128 stands for zero in the data rows.
Some points, each followed by its number:
[126, 131, 126, 120, 100, 155, 129, 119, 104, 111, 132, 79, 110, 126, 100, 78, 120, 120] 0
[185, 146, 112, 131, 138, 159, 105, 165, 121, 154, 80, 159, 125, 170, 184, 143, 97, 110] 1
[219, 135, 125, 98, 130, 150, 106, 142, 97, 101, 158, 110, 172, 160, 142, 149, 108, 130] 2
[103, 129, 102, 147, 149, 96, 118, 84, 155, 139, 159, 120, 120, 128, 105, 124, 95, 115] 3
[192, 125, 106, 81, 135, 139, 115, 126, 120, 148, 155, 122, 111, 113, 120, 116, 135, 120] 4
[120, 129, 166, 134, 168, 115, 69, 118, 111, 133, 162, 156, 164, 160, 129, 111, 77, 85] 5
[198, 146, 117, 129, 167, 133, 116, 107, 106, 108, 155, 124, 112, 158, 117, 114, 94, 105] 6
[138, 135, 139, 112, 131, 152, 138, 156, 137, 150, 140, 121, 136, 78, 149, 140, 159, 163] 7
[135, 107, 170, 101, 177, 188, 90, 124, 107, 135, 124, 140, 176, 178, 155, 116, 82, 116] 8
[123, 117, 128, 159, 145, 102, 133, 114, 174, 137, 148, 126, 122, 106, 144, 118, 97, 80] 9
[155, 120, 122, 139, 104, 127, 155, 136, 113, 156, 160, 113, 128, 94, 108, 103, 140, 106] 10
[180, 139, 118, 106, 117, 157, 123, 133, 124, 135, 89, 133, 148, 90, 172, 164, 143, 151] 11
[205, 146, 116, 111, 169, 160, 76, 144, 112, 124, 147, 109, 156, 184, 149, 135, 91, 109] 12
[216, 133, 112, 85, 158, 153, 88, 166, 108, 134, 140, 111, 162, 183, 136, 159, 109, 138] 13
[129, 138, 152, 119, 183, 145, 146, 167, 145, 158, 119, 113, 194, 100, 173, 161, 126, 144] 14
[105, 120, 106, 135, 137, 93, 114, 87, 137, 137, 159, 114, 111, 127, 100, 112, 98, 118] 15
[141, 106, 126, 160, 129, 99, 137, 142, 164, 152, 152, 118, 159, 110, 175, 137, 111, 117] 16
[86, 146, 128, 111, 105, 120, 136, 93, 137, 99, 100, 119, 115, 125, 109, 119, 125, 157] 17
[101, 117, 88, 150, 122, 114, 122, 104, 156, 100, 147, 109, 106, 114, 110, 115, 87, 130] 18
[90, 133, 139, 106, 139, 90, 121, 127, 150, 137, 148, 94, 138, 114, 136, 99, 93, 118] 19
[64, 130, 128, 145, 100, 150, 168, 150, 125, 113, 91, 160, 123, 133, 121, 155, 181, 147] 20
[80, 129, 149, 129, 95, 150, 146, 112, 123, 103, 78, 125, 120, 135, 91, 158, 182, 150] 21
[94, 97, 174, 151, 163, 110, 109, 117, 136, 142, 162, 158, 176, 129, 117, 110, 106, 86] 22
[108, 110, 116, 143, 132, 91, 114, 83, 150, 133, 162, 115, 129, 133, 113, 115, 98, 115] 23
[200, 157, 113, 142, 163, 94, 98, 122, 128, 131, 117, 144, 116, 161, 109, 194, 106, 134] 24
[84, 97, 101, 147, 125, 94, 117, 83, 145, 124, 142, 103, 121, 128, 109, 121, 121, 128] 25
[88, 125, 148, 118, 87, 141, 165, 132, 80, 103, 98, 159, 128, 155, 99, 112, 125, 149] 26
[179, 115, 108, 92, 148, 148, 88, 134, 101, 166, 158, 115, 136, 103, 130, 125, 149, 135] 27
[144, 127, 141, 157, 123, 107, 156, 132, 121, 132, 88, 172, 113, 98, 147, 133, 80, 93] 28
[186, 112, 83, 129, 146, 139, 124, 108, 93, 138, 149, 110, 105, 127, 93, 109, 139, 112] 29
[118, 132, 132, 172, 129, 115, 142, 168, 89, 133, 123, 163, 100, 145, 160, 119, 76, 68] 30
[90, 141, 114, 122, 90, 129, 121, 102, 145, 96, 117, 130, 98, 129, 89, 136, 132, 160] 31
Which two points above are nearest to each new point? Their numbers follow each, nearest first.
[100, 107, 114, 97, 112, 135, 136, 112, 84, 95, 154, 141, 74, 107, 102, 135, 128, 128] 31 17
[204, 133, 116, 87, 141, 147, 114, 120, 102, 132, 147, 107, 128, 137, 133, 112, 128, 131] 4 27
[122, 159, 145, 115, 135, 164, 139, 155, 128, 122, 111, 111, 159, 110, 165, 162, 177, 172] 7 11
[178, 180, 105, 150, 182, 123, 68, 143, 130, 126, 130, 147, 116, 189, 113, 155, 93, 101] 24 12
[108, 146, 141, 123, 92, 105, 140, 140, 123, 101, 94, 140, 94, 110, 121, 94, 128, 102] 17 0
[179, 156, 111, 104, 111, 160, 109, 129, 113, 122, 119, 151, 153, 110, 140, 142, 125, 175] 11 7
[104, 107, 140, 172, 151, 92, 159, 162, 184, 98, 137, 145, 132, 132, 132, 118, 135, 81] 9 16
[158, 125, 158, 137, 166, 109, 68, 121, 97, 151, 158, 133, 161, 199, 142, 142, 104, 105] 5 12
[117, 133, 103, 163, 144, 94, 92, 135, 169, 153, 162, 119, 150, 121, 174, 157, 122, 113] 16 9
[109, 105, 122, 132, 110, 85, 144, 99, 161, 111, 149, 115, 134, 130, 113, 136, 163, 136] 25 23
[179, 141, 96, 106, 136, 156, 102, 144, 124, 163, 142, 109, 182, 118, 134, 134, 137, 166] 27 7
[63, 152, 136, 164, 116, 149, 150, 157, 172, 97, 105, 142, 127, 152, 108, 148, 172, 141] 20 21
[131, 108, 118, 141, 133, 131, 136, 109, 135, 135, 169, 109, 113, 88, 101, 106, 137, 119] 10 15
[101, 140, 134, 132, 94, 159, 145, 119, 65, 120, 83, 169, 113, 141, 126, 117, 144, 129] 26 20
[172, 129, 93, 108, 134, 127, 92, 148, 112, 168, 158, 103, 160, 111, 137, 136, 137, 160] 27 4
[177, 127, 127, 120, 192, 106, 116, 125, 133, 126, 105, 146, 108, 163, 158, 157, 77, 139] 24 6
[105, 166, 125, 146, 100, 166, 187, 131, 143, 144, 119, 130, 115, 114, 117, 162, 156, 122] 20 21
[168, 136, 101, 117, 100, 149, 161, 116, 109, 97, 115, 143, 158, 104, 126, 142, 145, 166] 11 7
[178, 108, 100, 97, 125, 132, 99, 147, 129, 160, 145, 124, 161, 108, 140, 140, 126, 171] 27 4
[100, 123, 151, 123, 93, 127, 132, 112, 134, 106, 79, 124, 122, 119, 119, 152, 189, 148] 21 20
[169, 135, 133, 128, 192, 152, 61, 151, 114, 132, 148, 124, 172, 212, 148, 160, 83, 99] 12 13
[170, 139, 122, 122, 132, 163, 126, 160, 109, 154, 77, 171, 127, 149, 189, 133, 117, 126] 1 11
[174, 126, 95, 124, 160, 151, 90, 164, 135, 158, 87, 161, 109, 168, 183, 157, 83, 96] 1 12
[92, 129, 149, 106, 81, 148, 168, 137, 101, 107, 98, 165, 129, 144, 94, 124, 148, 151] 26 20
[153, 99, 136, 138, 131, 198, 161, 136, 103, 139, 161, 147, 155, 127, 120, 100, 125, 133] 10 7
[76, 127, 157, 124, 116, 141, 152, 127, 138, 102, 83, 101, 109, 125, 105, 155, 187, 142] 21 20
[86, 108, 154, 135, 147, 89, 145, 185, 97, 137, 101, 126, 94, 134, 136, 125, 64, 83] 30 28
